(in the rows, 128 means zero)
One turn moves each row of this set onto another row. After a few examples, where does it send each row asked below?
Num: [120 119 135 171 153  99 134 131 139 136 158 111 148 116 147 154 105 139
 132 169 151 131 128 122 145 113 156 132 115 136 125 159 119 152 125 122
 165 108  82 137 147 139 140 133 100 119 126 134 140]
dolu: [112 133 116 141 157 144 119 105 138 124 132 127 140 123 108 149 123 142
 123 172 118 124 112 148 139  99 132 146 117 131 106 121 133 117 140 140
 172 127 132 114 168 131 117 158 114 144 149 146 103]
devas: [114 147 125 149 169 123 121 139 130 133 157 132 132 141 133 179 119 145
 145 172 122 134 118 155 132 104 146 160 110 140 111 103 132 137 152 149
 158 109 129 109 161 123 114 155 125 123 139 112 122]
sika: [114 131 135 143 153 102 128 131 115 125 149 100 137 124 124 121 139 121
 160 144 125 124 101 138 106 102 159 123 130 148 123 156  99 141 145 128
 138 148 117 151 173 135 141 147 102 111 129 136 140]
tive: [110 123 161 151 150 105 135 116 144 131 149 114 149 119 115 131 126 145
 125 133 127 115 123 149 137 114 157 109 122 130 122 147 111 139 132 145
 115 133 122 134 192 140 154 141 142 137 142 138 120]
bapo: [113 131 141 146 152  99 127 126 119 133 143  95 135 115 121 131 138 118
 160 151 133 125 109 145 113  99 162 127 129 141 125 160  89 132 142 131
 149 141 115 147 168 128 139 142  97 111 127 134 147]
kebil: [134 165 127 129 145 119 101 116 161 109 127 126 146 157 128 153 140 133
 145 154 125 125  92 156 131 109 115 144 121 153 100 139 129 135 149 147
 137 131 119 128 145 123 131 149 132 136 123 134 123]
galod: [111 129 138 141 136 110 130 130 134 135 154 114 144 113 121 127 115 148
 136 143 114 110 103 157 137 102 153 100 128 138 126 166 101 132 123 140
 131 142 114 145 188 132 142 144 135 119 138 132 129]
Pip: [115 121 146 136 159 126 116 127  99 121 151  99 121 128 137 163  95 123
 124 145 135 134 128 116 130 106 150 121 114 115 122 136 111 135 146 143
 166 132  97 169 156 140 117 148 120 101 142 124 129]
bifen: [112 124 141 132 164  97 114 130 124 133 150 104 139 145 125 128 138 123
 149 140 141 110 111 136 112  91 159 124 131 147 117 148 126 139 163 132
 116 150 126 146 167 142 143 163 106 119 121 127 125]
giv: [114 134 101 132 143 127 123  96 132 121 138 121 141 137 117 153 145 123
 117 157 123 137 122 151 128  93 134 153 109 131 102 142 126 132 140 136
 166 115 133 116 158 130 114 169  99 138 139 120 109]
revip: [122 157 127 142 148 115 121 118 157 113 133 144 143 160 144 153 135 142
 133 176 132 144 103 161 159 113 132 139 105 146 101 125 149 147 140 166
 145 101 106 134 156 119 126 145 125 140 130 134 137]
fefu: [117 149 122 138 140 127 116 133 156 127 121 124 160 141 141 154 135 148
 138 159 130 131 116 128 138 122 157 142 118 138 101 115 109 136 124 130
 171 117 133 124 158 116 126 151 128 136 115 138  96]
ruzo: [140 118 140 146 147  98 116 135 135 144 186 115 150 133 151 134 108 149
 142 185 118 108 107 117 159  96 139 129 114 128 130 149 137 146 130 133
 145 129 102 137 147 149 133 150 104 114 120 137 144]
mogo: [126 136 161 126 150 112 115 131 108 116 139 116 135 165 130 143 113 130
 115 146 127 145 133 131 139  80 160 113 110 124 130 138 142 152 154 140
 139 124 109 150 180 160 141 164  96 143 120 145 134]
vez: [116 121 135 138 157 124 120 130 104 117 153 101 122 129 135 156  94 129
 113 141 127 137 126 114 131 116 150 112 116 113 124 132 127 148 151 146
 158 135  98 169 160 148 113 143 123 103 145 130 131]
bef: [128 164 133 141 146 121 117 104 163 107 130 126 147 146 134 147 137 129
 142 155 129 139  99 150 133 129 115 143 113 145  97 135 120 133 141 156
 137 126 121 128 156 119 130 139 146 137 136 138 118]
dilev: [128 145 141 165 156  90 130 118 151 128 165 110 151 133 148 148 131 135
 118 167 154 138 135 128 141 106 163 126 108 124 126 148 130 155 138 127
 133 115  92 125 173 149 157 142 107 143 121 153 134]
buto: [110 117 147 135 161 128 115 121 129 114 156 111 126 131 123 161 104 149
 114 137 132 133 139 121 143 125 165 105 117 105 108 128 143 153 147 153
 138 142 110 152 162 149 130 140 124 114 137 123 126]
sek: [131 129 167 130 139 123 113 135 101 118 141 109 131 137 123 165 103 139
 109 143 113 126 125 140 143  77 148 118 110 118 139 147 106 140 136 135
 166 117  94 155 170 149 133 157 115 127 133 137 142]
peb: [112 149 120 140 139 119 131 135 138 135 140 129 145 151 133 167 127 139
 141 158 109 134 127 146 137  93 145 158 108 130 120 108 124 132 136 154
 145  74 120 114 165 131 121 158 120 132 135 120 118]
Neri: [109 128 143 138 138 107 126 128 135 147 148 110 141 108 119 131 108 143
 144 154 119 108 107 159 143  96 151 105 127 134 129 168  96 117 122 144
 140 140 116 145 179 128 135 142 128 117 133 129 135]
sagab: [122 127 140 138 161  99 107 121 153 143 176 113 150 136 135 144 107 146
 142 173 124 104 117 112 144 105 141 122 111 120 126 142 157 140 144 135
 124 143 114 130 141 164 137 138 108 121 119 127 134]
bosaf: [132 114 153 144 144  98 120 136 128 143 174 118 147 129 146 139 105 149
 143 190 123 111 111 121 158  89 141 133 107 127 128 157 127 139 125 135
 160 120 103 136 142 149 134 150  99 115 115 139 142]
mosez: [119 148 128 139 155 119 114 117 157 111 132 139 142 157 133 156 137 141
 149 170 120 135 100 147 148 121 131 145 108 145  99 116 155 150 146 163
 145 109 111 134 136 126 121 135 115 130 130 125 144]
tel: [137 132 155 129 139 117 115 139 100 113 145 110 130 143 126 158 109 141
  99 143 110 133 121 138 142  80 151 113 113 119 140 143 120 154 146 136
 160 121  97 156 173 156 130 160 111 128 131 146 144]
pez: [125 150 136 130 144 116 112 125 141 132 134 133 162 152 138 153 126 142
 141 163 115 137 110 139 135 112 142 145 100 149 109 131 118 145 129 125
 173 135 154 115 153 126 115 153 122 140 113 108 109]
tonek: [123 130 141 131 141 132 115 101 143 103 135 134 133 154 120 157 133 145
 119 162 123 126 103 155 132 114 117 147 116 140  85 123 140 150 148 163
 146 112 120 145 149 127 122 156 140 131 148 135 119]
natuv: [130 126 128 177 154  96 133 129 144 134 166 110 153 121 151 146 112 137
 130 164 142 133 125 120 144 116 153 131 118 138 132 152 125 162 128 119
 151 111  80 134 157 141 143 132 102 127 130 139 145]
namir: [121 139 134 136 146 125 115 105 138 104 119 135 137 165 124 154 126 130
 121 159 133 137 105 156 122 103 118 150 119 157  93 127 143 150 155 151
 148 105 112 148 154 129 123 159 128 142 146 138 120]

revip goes to namir
tive goes to dilev
dolu goes to fefu
Now these:
bapo goes to bosaf
natuv goes to tel

